[[ 10   8 -25   8]
 [  2 -70   8   8]
 [ 52 -40  29  34]
 [-22  35  28 -35]
 [ 31 -34  24  32]
 [ -8 -22   2  63]
 [ 46 -36  -7  16]
 [-29  15 -28 -63]]
->
[[-29  15 -28 -63]
 [ 46 -36  -7  16]
 [ -8 -22   2  63]
 [ 31 -34  24  32]
 [-22  35  28 -35]
 [ 52 -40  29  34]
 [  2 -70   8   8]
 [ 10   8 -25   8]]

[[-16  10  18 -27 -37  36 -18 -65  -6 -15  18  -3]
 [-48  56  28  10  -4  -1  -3   4   5  18  30  23]
 [-32  32  18  -2  -9   9  -5 -16   3   5  19  11]
 [-34  32  22 -10 -20  20 -10 -36   1   0  22   9]]
->
[[-34  32  22 -10 -20  20 -10 -36   1   0  22   9]
 [-32  32  18  -2  -9   9  -5 -16   3   5  19  11]
 [-48  56  28  10  -4  -1  -3   4   5  18  30  23]
 [-16  10  18 -27 -37  36 -18 -65  -6 -15  18  -3]]

[[ 79  12 -40]
 [-55 -62  31]
 [ 16  31  32]
 [ 82  53   5]
 [-12 -28 -13]
 [ 67  63 -28]
 [-44 -57  46]
 [  3  12  42]
 [  0 -26  52]]
->
[[  0 -26  52]
 [  3  12  42]
 [-44 -57  46]
 [ 67  63 -28]
 [-12 -28 -13]
 [ 82  53   5]
 [ 16  31  32]
 [-55 -62  31]
 [ 79  12 -40]]

[[-13  46  50 -27 -50  24   5 -37]
 [-14  53  54 -23 -50  15   2 -31]
 [ 33 -16  -5  -8  18  32  60   9]
 [-12  65  36 -38 -45   3   7  -7]
 [ 29 -30 -10 -23   6  28  52  -3]
 [-12  49  46 -28 -45  22   6 -30]
 [ 34 -13  -8  -8  17  32  59  11]
 [-14  58  44 -35 -43   3   8  -7]]
->
[[-14  58  44 -35 -43   3   8  -7]
 [ 34 -13  -8  -8  17  32  59  11]
 [-12  49  46 -28 -45  22   6 -30]
 [ 29 -30 -10 -23   6  28  52  -3]
 [-12  65  36 -38 -45   3   7  -7]
 [ 33 -16  -5  -8  18  32  60   9]
 [-14  53  54 -23 -50  15   2 -31]
 [-13  46  50 -27 -50  24   5 -37]]

[[-71   6]
 [ 69  72]
 [ 31 -36]]
->
[[ 31 -36]
 [ 69  72]
 [-71   6]]

[[-24 -49  82 -29  10   2 -63   0  16 -51  30  34]
 [ -6  18 -61  49 -15 -25  46  17   8  21 -45 -59]]
->
[[ -6  18 -61  49 -15 -25  46  17   8  21 -45 -59]
 [-24 -49  82 -29  10   2 -63   0  16 -51  30  34]]
---
[[ 24  58 -38 -36 -22  13  56 -60 -36 -58]
 [  5  26  59 -37 -36  50 -61  65 -46   3]]
->
[[ 24   5]
 [ 58  26]
 [-38  59]
 [-36 -37]
 [-22 -36]
 [ 13  50]
 [ 56 -61]
 [-60  65]
 [-36 -46]
 [-58   3]]

[[ 21 -26  -2 -12]
 [ -5   6  -5  34]
 [ -6  20  -2 -57]
 [ -1   0   7   8]
 [-29  35  -1  -5]
 [ 19 -18   3  53]
 [ -4 -38  -5 -13]
 [-16  20 -16  62]
 [ -6 -11  10 -13]
 [-21 -37 -11  34]]
->
[[ 21  -5  -6  -1 -29  19  -4 -16  -6 -21]
 [-26   6  20   0  35 -18 -38  20 -11 -37]
 [ -2  -5  -2   7  -1   3  -5 -16  10 -11]
 [-12  34 -57   8  -5  53 -13  62 -13  34]]

[[ -4  -6  16  78  -6  12  -2]
 [-56  12 -35 -45   9 -30 -44]
 [-19 -34 -12  17  -1 -30 -46]
 [ 14 -16 -68   0 -10  38 -22]
 [-45  -4 -57  54 -14 -59  14]]
->
[[ -4 -56 -19  14 -45]
 [ -6  12 -34 -16  -4]
 [ 16 -35 -12 -68 -57]
 [ 78 -45  17   0  54]
 [ -6   9  -1 -10 -14]
 [ 12 -30 -30  38 -59]
 [ -2 -44 -46 -22  14]]

[[-31 -39 -53  55  42 -55  -2  -2  75  -8 -47   5  -4]
 [ 11   7   1 -18  24   4 -64  80  -3  56  18  -8   0]
 [  0   0   0  -1   0   0   0   0   0   0  -1   0   0]
 [-15  -9   5 -16 -35   4  -3  -4  -1  -9   8 -81  81]]
->
[[-31  11   0 -15]
 [-39   7   0  -9]
 [-53   1   0   5]
 [ 55 -18  -1 -16]
 [ 42  24   0 -35]
 [-55   4   0   4]
 [ -2 -64   0  -3]
 [ -2  80   0  -4]
 [ 75  -3   0  -1]
 [ -8  56   0  -9]
 [-47  18  -1   8]
 [  5  -8   0 -81]
 [ -4   0   0  81]]

[[ 14  11 -31  -6  15  33   8 -37  39  64]
 [ 16  10 -20  -8  12  24  18 -27  31  56]
 [ 16  11 -24  -7  14  28  16 -31  34  60]
 [ 15  11 -29  -6  15  32  11 -35  38  63]
 [ 15   9 -16  -8  11  21  19 -24  27  51]
 [ 15  10 -18  -8  12  23  19 -25  29  54]
 [ 15  11 -26  -7  14  30  14 -33  36  62]]
->
[[ 14  16  16  15  15  15  15]
 [ 11  10  11  11   9  10  11]
 [-31 -20 -24 -29 -16 -18 -26]
 [ -6  -8  -7  -6  -8  -8  -7]
 [ 15  12  14  15  11  12  14]
 [ 33  24  28  32  21  23  30]
 [  8  18  16  11  19  19  14]
 [-37 -27 -31 -35 -24 -25 -33]
 [ 39  31  34  38  27  29  36]
 [ 64  56  60  63  51  54  62]]

[[ 51 -17 -51  42 -27 -24   3  16 -21 -16  16  -4 -53   1]
 [-61  15  33 -67   2  45   4  17  28  22  -8 -16  37   9]]
->
[[ 51 -61]
 [-17  15]
 [-51  33]
 [ 42 -67]
 [-27   2]
 [-24  45]
 [  3   4]
 [ 16  17]
 [-21  28]
 [-16  22]
 [ 16  -8]
 [ -4 -16]
 [-53  37]
 [  1   9]]

[[ -2   3   5   5  -1]
 [-14  -3  12  25 -20]
 [-28 -32 -16 -26  31]
 [  0  19   1  -6 -14]
 [ 32  10  17   8 -29]
 [ 18  -1  -7 -34  22]
 [-14 -26 -26   8 -31]
 [ 25  -9  11 -27  14]
 [ -5  10  15  32 -21]
 [-20  13 -63 -17  -2]
 [ 46 -53  17   8 -28]
 [  4  19  19 -20  31]]
->
[[ -2 -14 -28   0  32  18 -14  25  -5 -20  46   4]
 [  3  -3 -32  19  10  -1 -26  -9  10  13 -53  19]
 [  5  12 -16   1  17  -7 -26  11  15 -63  17  19]
 [  5  25 -26  -6   8 -34   8 -27  32 -17   8 -20]
 [ -1 -20  31 -14 -29  22 -31  14 -21  -2 -28  31]]
---
[[  8 -38]
 [-22  38]
 [ 42 -19]
 [  7  -1]
 [-73  -7]]
->
[-38 -22]

[[-25 -18  33   8 -25]
 [-24  46  61 -29 -39]
 [-67 -17  40   7 -66]]
->
[-25 -29  40]

[[-25  80  -6]
 [ 16 -58  -6]
 [-27   6  -9]
 [ -2  55   5]
 [ -9 -54 -14]]
->
[ -6 -58 -27]

[[-38 -25  62]
 [-53 -11 -21]
 [  4  23   7]
 [ -7 -21  57]]
->
[ 62 -11   4]

[[  6 -14  -1  -3  -6]
 [ 19  47  17 -79   9]
 [ 46 -16 -38  -6 -37]
 [-17  13 -11   1   8]]
->
[ -6 -79 -38  13]

[[-37 -32 -68 -27]
 [ 59  22  -4  57]]
->
[-27  -4]

[[-19  26  -5 -37 -73]
 [ 18  41 -20  20  51]
 [ 31 -27  41  19 -17]
 [-37  -9  82  13  31]
 [ 42  51  44 -19  11]]
->
[-73  20  41  -9  42]

[[-59  42 -15 -43 -17]
 [ 51  30   5  63 -40]]
->
[-17  63]

[[-79   2]
 [ 56 -41]]
->
[ 2 56]
